(in the rows, 128 means zero)
Each path below is one point turned by a fixed rotation once a step. After each direction that follows a path, write how fast that rotation turns it, in degrees a step (0 if it stays still).
Each turn is a multiple of 5 degrees from 10 to 175, or 0.
Each row of a path follows its step; steps can be skipped.

step 4: [135 137 130 135 126 132 121 127 122 120 127 123 127 127 138 139 130 115
 128 121 126 133 114 126 133 130 126 123 133 127 125 132 135 140 136 120
 119 137 136 129 135 134 130 128 127 137 141 128 124 130 141 130 125 132
 132 132 126 131 131 133 132 130 123 143 136 123 122]
step 6: [137 127 133 137 120 122 124 123 127 123 135 125 131 134 132 124 133 132
 128 130 130 126 131 116 136 126 130 132 134 115 138 122 116 124 129 134
 132 133 127 122 133 137 126 114 120 132 131 135 122 139 133 131 125 125
 130 129 135 127 116 141 124 139 125 130 122 127 133]
step 8: [116 129 119 133 128 127 120 126 128 128 133 128 120 117 136 131 139 122
 127 133 118 125 129 121 133 120 135 123 132 127 125 129 123 124 121 121
 125 128 127 133 127 141 132 134 124 130 112 137 118 138 138 131 133 123
 132 135 114 134 135 128 121 133 127 127 132 121 130]
step 13: [131 134 141 129 117 127 117 143 125 122 123 130 131 120 133 121 121 130
 125 125 110 124 122 127 128 134 133 126 135 124 121 134 133 126 126 118
 132 123 126 122 127 122 132 127 126 129 134 129 128 132 129 122 133 126
 140 121 128 119 122 127 137 123 133 132 128 122 142]
step 25: [126 145 129 139 118 122 131 129 120 128 121 128 118 127 127 128 122 124
 131 135 115 124 130 127 131 127 130 130 128 129 138 132 123 124 125 129
 128 121 124 131 138 125 126 127 120 132 122 125 119 137 135 129 116 114
 135 123 110 127 125 132 123 126 126 126 126 129 137]
step 27: [130 132 118 130 130 132 127 125 123 123 130 123 119 135 124 121 131 122
 129 124 128 135 131 121 121 130 123 129 136 127 122 135 133 129 120 119
 125 123 120 131 125 135 124 131 122 145 125 130 123 129 142 130 119 134
 133 129 129 135 132 135 141 120 128 132 128 112 117]
step 28: [125 128 123 129 120 129 119 124 128 121 124 123 114 127 132 122 129 133
 134 136 120 121 120 128 131 134 122 122 129 128 122 132 122 120 122 126
 130 117 137 134 132 129 141 129 126 115 123 130 132 128 136 145 141 119
 133 124 122 124 137 124 123 123 135 130 126 123 129]
step 29: [135 141 125 131 130 129 121 135 128 117 133 126 140 128 133 125 140 134
 127 125 130 125 134 121 121 136 127 121 129 122 131 130 135 139 121 128
 137 116 126 125 131 129 136 123 132 140 134 134 124 132 130 128 122 124
 132 123 128 119 120 131 114 133 122 135 122 126 137]
[129 127 127 129 130 129 126 130 129 126 127 131 130 130 128 124 126 129
 129 131 126 127 127 128 125 128 127 129 130 127 125 126 131 130 128 128
 130 128 129 131 125 126 126 130 130 128 127 129 130 130 127 129 128 128
 130 128 126 127 127 129 126 128 128 127 129 127 128]
20
[128 132 128 130 129 128 129 127 128 128 129 127 127 127 129 124 126 128
 129 124 126 127 130 131 123 130 129 128 128 129 130 132 126 127 125 127
 129 126 128 128 128 127 127 127 128 128 128 128 130 125 128 129 130 128
 128 126 130 128 128 127 127 127 130 130 130 127 128]
25
[128 126 125 126 127 128 126 126 128 130 130 131 125 128 128 128 127 128
 129 128 125 128 130 126 126 128 125 130 127 128 131 127 127 127 127 127
 127 127 127 129 128 130 127 130 126 127 131 129 130 128 125 128 127 130
 128 130 127 131 128 129 129 130 127 128 125 127 127]
115
[131 129 129 130 129 128 127 127 129 131 127 126 125 127 130 128 129 128
 131 128 127 130 128 127 126 126 129 128 127 127 129 126 127 128 127 129
 128 130 129 128 126 130 127 130 129 128 128 123 126 127 130 130 128 126
 127 127 128 126 126 131 129 129 124 128 129 129 127]
20

step 4: [123 139 129 130 125 130 118 127 130 138 138 120 130 135 132 131 134 116
 123 127 131 134 128 120 136 121 127 128 130 119 139 129 147 129 124 128
 131 128 136 135 119 133 132 121 124 127 121 122 127 125 119 128 135 130
 141 123 117 128 123 121 135 117 133 137 134 120 121]
step 5: [124 134 129 134 123 123 127 140 122 136 129 119 127 118 124 118 129 118
 138 133 129 121 132 132 128 124 130 127 126 125 132 118 134 134 126 125
 132 123 129 137 129 130 130 126 120 122 128 128 133 125 127 126 131 130
 146 136 105 128 127 115 131 124 129 134 128 110 130]
step 7: [120 124 127 129 133 133 126 138 136 139 120 129 128 130 126 129 137 120
 107 136 124 129 122 128 128 123 117 135 136 130 126 128 122 129 123 127
 117 126 121 125 116 133 133 136 117 126 124 138 123 128 128 119 133 118
 130 143 124 129 117 130 135 126 124 125 128 127 119]
step 11: [132 123 135 122 150 128 138 139 133 140 135 129 122 125 132 118 129 128
 138 128 141 132 126 128 132 133 129 132 132 124 129 124 128 133 134 126
 131 135 137 140 123 129 135 125 140 120 131 125 139 121 132 134 125 124
 132 127 111 124 121 125 126 127 127 130 123 126 139]
step 16: [134 124 125 128 122 135 132 134 139 131 127 129 133 117 132 124 131 118
 123 128 126 128 118 126 129 134 123 128 115 123 133 133 135 122 140 121
 122 125 128 132 121 120 137 126 117 129 134 126 126 126 127 116 128 113
 131 119 116 110 125 128 131 129 122 135 139 131 132]
step 20: [127 123 126 136 136 122 129 127 131 131 138 123 121 123 121 132 124 119
 131 133 127 139 116 126 116 128 140 140 123 122 131 131 125 130 136 140
 120 125 134 129 118 126 121 125 137 137 126 139 135 133 125 130 127 139
 127 130 123 136 125 119 134 120 129 125 119 115 134]
step 22: [129 116 124 129 129 133 125 137 123 130 137 128 124 124 130 136 127 126
 112 129 134 140 129 137 133 138 114 134 132 125 137 127 131 132 139 122
 126 132 126 129 126 125 131 120 123 130 127 118 126 130 124 116 130 120
 134 116 134 124 116 128 124 114 132 122 129 120 142]
step 28: [119 121 123 128 130 135 128 134 123 130 127 121 124 142 126 131 132 125
 114 123 112 128 132 134 124 134 125 128 121 130 125 121 125 126 144 124
 118 131 138 131 134 118 139 128 127 126 124 137 135 126 125 126 117 130
 134 119 136 125 113 120 129 124 134 138 136 126 128]
[131 126 128 128 128 127 127 124 127 127 129 129 128 129 127 130 129 128
 128 127 128 128 129 126 127 124 127 131 128 128 126 126 129 126 127 128
 130 129 130 127 128 129 127 130 125 129 123 128 129 128 128 129 127 131
 130 126 128 127 128 130 128 129 128 130 126 126 125]
70
[130 127 126 128 131 126 130 126 128 131 130 127 129 127 130 127 129 127
 128 127 127 127 129 129 130 127 127 128 126 127 128 131 130 127 128 130
 127 127 132 128 129 129 127 126 131 126 128 130 130 125 131 129 126 130
 131 128 129 131 129 129 129 129 128 128 129 132 127]
45
[127 124 128 132 131 127 129 127 130 126 126 130 128 130 129 127 128 129
 125 128 126 129 128 124 126 128 128 127 126 128 126 127 126 131 129 130
 130 129 126 130 128 127 126 128 129 127 129 128 130 129 129 128 126 131
 128 128 128 127 127 129 128 126 127 125 128 128 128]
35
[127 129 133 128 127 128 129 128 127 126 131 126 129 129 128 129 128 132
 127 128 127 132 130 128 129 129 127 129 130 128 127 129 129 129 130 131
 125 128 130 129 127 130 126 127 130 127 129 127 130 129 127 129 129 128
 131 128 128 126 129 126 124 129 127 128 127 126 128]
40
[129 130 130 128 130 129 127 125 130 131 124 126 129 127 126 128 129 127
 129 128 129 129 129 127 132 127 128 126 128 126 127 127 126 130 125 128
 128 129 126 129 130 129 131 128 130 126 127 129 127 128 126 128 130 127
 130 129 126 128 126 130 127 129 129 128 129 126 124]
10
